The rows below come in pairs that one turn or mirror swaps. Which row does each named row swap with?
J_901: [ -4 -15 -16 -11  10  15 -26  19  27 -14   9  23 -30  -7  16 -24 -13]
J_741: [-14  11  -8 -21   1 -11 -34 -10   8 -10  -5  -7   6  -5  42  23  20]
J_910: [ -5  19  -2 -10 -38  20 -36   0   1   1  -1 -23  -6  -3  19  16  -7]
J_192: [ -5 -19   7  -9 -11 -12  15   6  24  10   4   8  14 -21   3  13   4]
J_906: [ 33 -35  -4   6 -15   5 -11   0  12  -6 -12 -20 -24  -3  19   9   3]
J_683: [ 21 -25  -8   9   1   6  -1 -23   1 -18 -26  -7 -24 -15  19  17   1]
J_961: [-17   5 -12  -5 -21  22 -19  28   9  13   5  -3   8  23  47   5   1]
J_829: [ -3  -4  22   3   6  13  -5  35  23 -11 -20  21 -24  17  18 -22  19]
J_191: [  6  11 -18 -17 -13  13  15  24 -25  14 -12  16  20 -18  14   2  -8]
J_19: [ -2 -17   7  17  35  16   5  18  -9 -32  -4   6  14  -8  15 -15  16]
J_528: [  6  16  -8 -14  27  -1 -14  30  -4 -22  -4   9  10   5  46   2  25]
J_949: [-26  21   8 -12  13  39  -6  11 -15   8 -25   3   2  -5  -3 -27  19]
J_193: [  8 -25  17   7 -12 -11 -20  12   6  -7 -29 -11 -17 -35  17  11  25]
J_551: [-22  -4 -40 -15   2  22 -34 -10 -15  -6  12  -3  -7  -4  11 -31   3]
J_818: [ -8  37   3  -9   6  37   4  18   3  11  -5  -7 -10   4   0 -18  25]
J_57: [ 10  -8  24   0 -19  12 -15  37  16   7 -23 -12 -18 -18  -9   8   9]
J_254: [ 20  23 -15  -9 -19  13 -40   6 -35  -6 -10   6  15  -4   0   5  15]
J_787: [ 39 -10 -30   2   9   5 -26  25 -17   3 -13  -7 -14   3   0 -18  29]
J_379: [  3  -3 -28  14 -13   2  -4  -3 -29 -28 -44   8  -4  -7  26   8  12]
J_55: [-23  -6   0 -17   7   5 -37  -7  13   3 -36   7 -14  13 -19   0  12]
J_561: [ 27   6  -3 -17 -31  17 -16  -4  -2  -4 -48   4   5 -19   4 -18  10]
J_200: [-14  -8 -39 -14   5  21 -33  -7  -5   2  12   8 -16 -21  18 -31  -2]
J_338: [ -6 -10 -26   2 -21  11 -25 -26 -26  12 -18 -15 -10  -8  31 -13  23]
J_651: [  4 -17  12   2  12  -5 -16   4  17 -24   1  13  17  21 -12   9  21]
J_260: [-12   7 -35  20  -7   2 -11  -4  12  -6  27   7  16 -17   6 -10   0]
J_367: [-11 -25 -18   2   8  30   5   3 -31   9 -28 -19  15   1  -2  -4  10]
J_948: [ 14 -16  -2 -11  -5  16  10  -2  25  -4 -23  -4  20  15  -4 -29  27]
J_740: [-17  20   3   7 -18   1  -1  22  29  -5   0  -9  -4  12   3  -7  42]
J_257: [ -5  16 -21  15  -8   9 -14  18  12 -23   0  34   1 -13  10  -1 -26]
J_593: [-15 -18   6  17  10   0 -20  11  -6 -10 -12  18   9 -38  44  -4  20]
J_719: [  4 -15  -4  -6   5   6 -34  25  22 -30   4  20 -33  -9  12 -21  -7]
J_342: [-20   4 -14 -13   1  32   3  27 -18  11 -23 -14  10  30  17  -8  17]

Swapped with J_683: J_818
Swapped with J_528: J_741
Swapped with J_55: J_787
Swapped with J_57: J_367
Swapped with J_593: J_961
Swapped with J_948: J_561
Swapped with J_19: J_910

The rows below come in pairs that one turn or mirror swaps. Which row does each named row swap with?
J_349: [  5  14   5 -11  13 -12   2  19   0  43 -18 -15  13  23  -6 -32  15   3
   1   4 -19   8 -33   1   0  -7   1   1  -6 -20]
J_609: [  7  18   4  -8   9 -14   3  12  -3 -30 -14  -7   7  -6 -12 -25  -5  -7
 -12  -3  13  -4  -7 -39 -29   2  -1   6 -29   3]
J_692: [-16  -8   8  20  -8   4  -6 -26  34   9  18  23  15 -17 -17  15  10 -13
  18  -2  23 -14  17  33   9  -3  -4  12  41  12]
J_912: [-15  -6  -9  16 -10   6   6 -29  33   4  18  25  13 -35 -18  16  20  -9
  15  -5  19 -11  21  16  10   9  -3  15  29  26]
J_167: [  9  17   1  -6   9  -8  -4  20   3  27 -19 -17  14  23  -7 -34  11   3
  11   3 -13   4 -33  24  -2  -5  -1   0 -22 -21]
J_722: [-20  -8  -7  26 -11   9  -1 -37  33  -7  20  31  14 -25 -22  10   3 -10
  17  -1  24  -4  18  16  -1   4  -5   4  28  21]
J_695: [ 12  20 -15 -11   8  -6   8  18   0  23 -21 -15  12   8  -9 -35  22   7
   9   1 -18   8 -32   6  -2   6   0   2 -35  -8]
J_377: [ 11  14   2  -9  10 -12   5  18   8   1 -10 -14  13  33  -5 -33   5   2
  18  -1 -33  12 -26 -13 -18  -6  -4   0 -25 -15]
J_897: [-14 -11   9  17  -9   1   3 -29  40 -17  27  25  14  -9 -16  17   4 -15
  25  -7   3  -5  26  -4  -6  -5  -8  12  39  19]
J_733: [  4  19   2 -15  14  -5  -3  20   2  -6 -21 -17  12  17  -9 -38   9   7
   6   5 -27  10 -32 -11   7  -6   1   1 -14 -25]
J_490: [ -6   6   7   7  -1  -7   2 -12  13 -38   6  14   8 -28 -17   1  -5 -16
  -8  -6  33 -13  20 -34 -23   3  -3  12   3  20]
J_471: [-20 -10  11  15  -4   0   0 -25  30  25  17  23  13 -17 -16  15  13 -12
   7  -2  17 -10  17   9  10  -6  -3  12  55  12]
J_533: [  6  18 -13  -2   8  -4   1  10   1  11 -18  -9  13  17 -13 -40   4   7
  10   5 -14  15 -36   7 -13   2  -2  -9 -39 -14]
J_204: [-23  -6   8  12  -5   8  -5 -26  33 -24  16  22  14 -25 -18  12   8 -10
  13  -1  10  -8  19  -1  19  -5  -4  13  49   7]

Swapped with J_533: J_722
Swapped with J_167: J_692
Swapped with J_349: J_471

The rows below come in pairs that one turn or mirror swaps. Which row does each named row swap with?
J_955: [-13  -9   9 -10 -43   5  27   3   7 -13  19  -8  29  11   0  20 -15  28
   3  37  44 -11 -27 -18 -46]
J_109: [  0 -44  -8  10 -13 -40  -5 -11  34 -13  -2  -6  58  29  -3  35 -17  19
 -13 -34  17 -20 -29   2   9]
J_714: [  9 -15 -20  -4 -24 -48   3  -3   9  -1  37   0  32  13 -20  20   0  12
 -21  -7  36 -35 -12  -7  18]
J_240: [ -9 -42   3  14  -8 -30  -3  -5  38 -21 -12 -10  66  36  -8  42 -25  19
 -11 -21  17  -1 -30   0 -10]
J_900: [ -5 -43  -4   9 -10 -42  -7  -7  34 -10  -6  -8  62  29  -7  40 -19  22
 -10 -29  18 -12 -32  -1   1]
J_606: [-20   1 -21  40 -53  -1  31   8  14  13  33 -13   3  35 -14  12  15  26
 -15  -7  11 -23   2 -11 -10]
J_774: [-15  25 -11  35 -44  24  27  -2  11  -9  22 -19  32  20  22  27  11  16
 -12   5  20 -20  16 -19 -35]
J_803: [ 19 -27   7 -12 -27 -40   3  -6  15  -5  24  -4  74  27   5  38 -19  36
 -19  -6  29 -38 -40 -15  -4]
J_152: [  9 -15 -15 -12 -13 -28  -3 -14  25 -20  11  -8  62  13  31  34  -1  18
 -11 -30  33 -27 -25 -15   7]
J_716: [-29 -10   2  57 -35  13  20   5  26 -10  -4 -18  39  42 -17  37 -13  18
 -14   4   4   2   7  -2 -41]
J_135: [ -2 -15   6 -23 -20 -37  19   4  25 -22  27 -14  55  28   5  16 -12  24
  -7   1  37  -9 -58 -29  -7]
J_339: [-33 -20  -1  51 -25   3  12   5  29  -1  -3 -20  44  42 -13  42 -24  13
 -13   3   5   7   2  -2 -44]
J_898: [  4 -16 -19  16 -36 -42   5 -24  13  -7  23  -8  30  29   3  23  23  20
  -5 -33  29 -41   0  11  10]
J_563: [-15  24  -2  19 -47   8  47  -2   8 -12  37 -28  28  38  -7   7  -3  31
 -11   6  17 -21  -9 -35 -46]
J_244: [ -4 -40 -24   1 -40 -20   4  -7  12  13  13   7   7  11  -9  24  -1  32
  -4 -15  33 -36 -10   7   1]
J_35: [-17   5  -5  43 -48  11  43 -20   6  -2  31 -13  26  27 -12  13  -1  25
 -15  12  20 -18  17 -40 -28]
J_888: [ -6   9   3  -7 -10   3  43   4   2 -19  16 -32  51  11  35  22  -5  31
 -14   7   7 -23 -24 -38 -14]
J_931: [ -8  22  18   7 -41 -12  32 -12   6 -33  31 -25  52  29  11  18   8  16
   2  26  39 -15 -14 -17 -44]
J_42: [-27  -4  17  43 -39  13  26   7  26 -17   4 -23  49  38 -11  31 -18  18
 -10  22  10   6  -1 -14 -50]
J_14: [-30   3   7  51 -41  14  27   6  19  -6   6 -23  39  35 -15  32 -10  19
  -9  17   7   1   5 -11 -50]
J_316: [ -4   5  -2  43 -61   9  28   4   1  15  33 -11  35  34  -9  32   0  35
 -23  15  10 -38  11 -11 -33]
J_936: [  2 -17 -27  29 -35 -32  16   2  28   0   9  -3  33  17 -20  21  10  27
 -10 -36   6 -42 -10   8  19]
J_620: [ -6 -49  -5  20 -17 -36  -7  -7  39  -8  -6  -6  54  33 -10  37 -17  22
 -13 -32  12 -13 -18   4   6]
J_916: [ -7  21   1   9 -39 -11  29   8  -1 -12  45 -13  33  16 -19  15  -3   9
 -18  38  36 -18  -3 -24 -28]
J_884: [ -9  21  17  10 -36  -5  42  13  22 -33  16 -20  64  17  -8  17  -9  23
   0  27  22 -12 -34 -24 -37]
J_889: [ -4  -8 -23  13 -15  -5  32  -1   4   3  14 -23  27  12  25  24  10  33
 -21 -26  -5 -41  -1 -19  14]
J_311: [-20 -42  -2  23  -7 -27  -5  -2  37  -9  -9 -14  63  38  -6  46 -32  14
 -11 -16  13   4 -23  -1 -22]
J_638: [-26   6  10  47 -43  19  32   4  18 -15  10 -23  40  35  -8  27 -12  15
 -12  21  10  -3   3 -14 -50]
J_701: [  7 -33  -5  -8 -15 -41  14 -32  20 -16  21  -2  60  20   0  20 -15  27
 -12 -19  35 -22 -29 -38  11]
J_713: [  7 -21 -20 -11 -22 -43  14 -15  22  -9  27 -12  40  33  -4  14  -6  34
 -13 -44  22 -37 -34 -20   7]

Swapped with J_638: J_109
Swapped with J_14: J_900
Swapped with J_35: J_701
Swapped with J_244: J_955
Swapped with J_339: J_311
Swapped with J_240: J_716
Swapped with J_884: J_936

The rows below come in pairs that one turn or mirror swaps. Which row does each named row swap with?
J_946: [ 16   1  25   1   0  18  18 -23  23  19  16  16   1   2  25 -34   3 -24
   7 -20  -4 -28   1 -20   9   1  -9]
J_64: [  9 -19 -14 -10   7 -26  37 -30   1   2 -13 -46 -18 -12  38  15  -7  -4
   2  -1  -6 -10   1  18   5 -10   4]
J_662: [ 15  -8  -8  18 -24 -43  32 -33  39 -17  23  -2  -5  17  -2 -18 -15 -23
 -12  15   3  19  -3   1 -15  -8  -7]
J_190: [ 22  11  14  -1  22 -53  24 -32  19   5 -12 -35  -5  14  47 -31 -13  -4
   4   1 -20 -25 -13 -36 -19 -12  -3]
J_642: [ 38  24 -10  25  -8  10  10 -19  16  21  -9  -4  18  44  -6 -33 -28 -25
  14  -4 -28  12   3 -24 -13   0   6]
J_39: [ 13   2 -13   5   2 -46  13 -28   7   8  -5 -39  -6  10  42  41   2   0
   3  -3   2  12  10   7  -3 -11   3]
J_649: [ 31  -1 -13  -4 -44   5  23 -15  34  22 -15  23  -2  33  48  -4  -5   1
   4  12 -31  13  14   1 -12 -10 -13]
J_49: [ 25  34 -19   0 -11  -2  19 -38  25   3 -10 -18  -4   6  38   6  -5 -22
   3  -3  -4   0   8  30 -69   2   8]
J_160: [ 12   7   4  10   4 -18  41 -41 -36  11 -11 -38  13   1  22 -44  -8 -11
   5  -1 -10 -13   0  17 -32 -10   5]
J_246: [ 15   4 -30  19 -12 -46  31 -27   2  11   9  -6   0  25 -21 -46 -14  -6
  -8  12 -10 -12   9  -6  -3  -6   6]
J_400: [ 38  14 -12   1  -4 -44  27 -41  31   4   6 -19 -10  11  30 -37 -40 -25
   7  17 -40  -2  -5 -23 -41 -21  16]
J_950: [ 15  16 -34  11 -12 -39  19 -40  12  14 -10   8   1  22  47  17  -2  -2
   7   4 -17  27   6  34 -36  -7  10]
J_206: [ 18  -1   7   3 -14  11  18 -25   1   5  -4  12   0   6  55  32   3 -11
  -6 -16   2 -20   2 -26 -18  -2  18]
J_6: [ 25  29   0   0 -26  -3 -17 -18   0  40  11  -8 -12  15   5  -4   7 -10
  14  -2 -19 -19  35  -5   5   2  22]
J_635: [ 20 -20  37   6 -34 -22  11 -44  -2   9 -11 -17   3  19  21  10  -3 -17
   1  -5  -8  28   9  29  -8 -11   0]
J_26: [ 20  50   7  -4  17  -3  19 -25 -10  22 -14 -23   8  12  43 -31   4   2
  13  -9 -20 -38   2  16 -24 -11  13]
J_101: [ 42  17  19  -2 -17  25  10 -23  26  25  10  -3   9  26   6 -30 -29 -28
  18 -14 -40   0   9 -10  -1 -16   0]
J_525: [ 17   2  23   1  12  -9  16   1  54   9  -6  13  -5  26   7 -19   0  -4
 -18   1   2 -24  -4   1   0  -3 -12]

Swapped with J_6: J_635
Swapped with J_662: J_26
Swapped with J_400: J_190

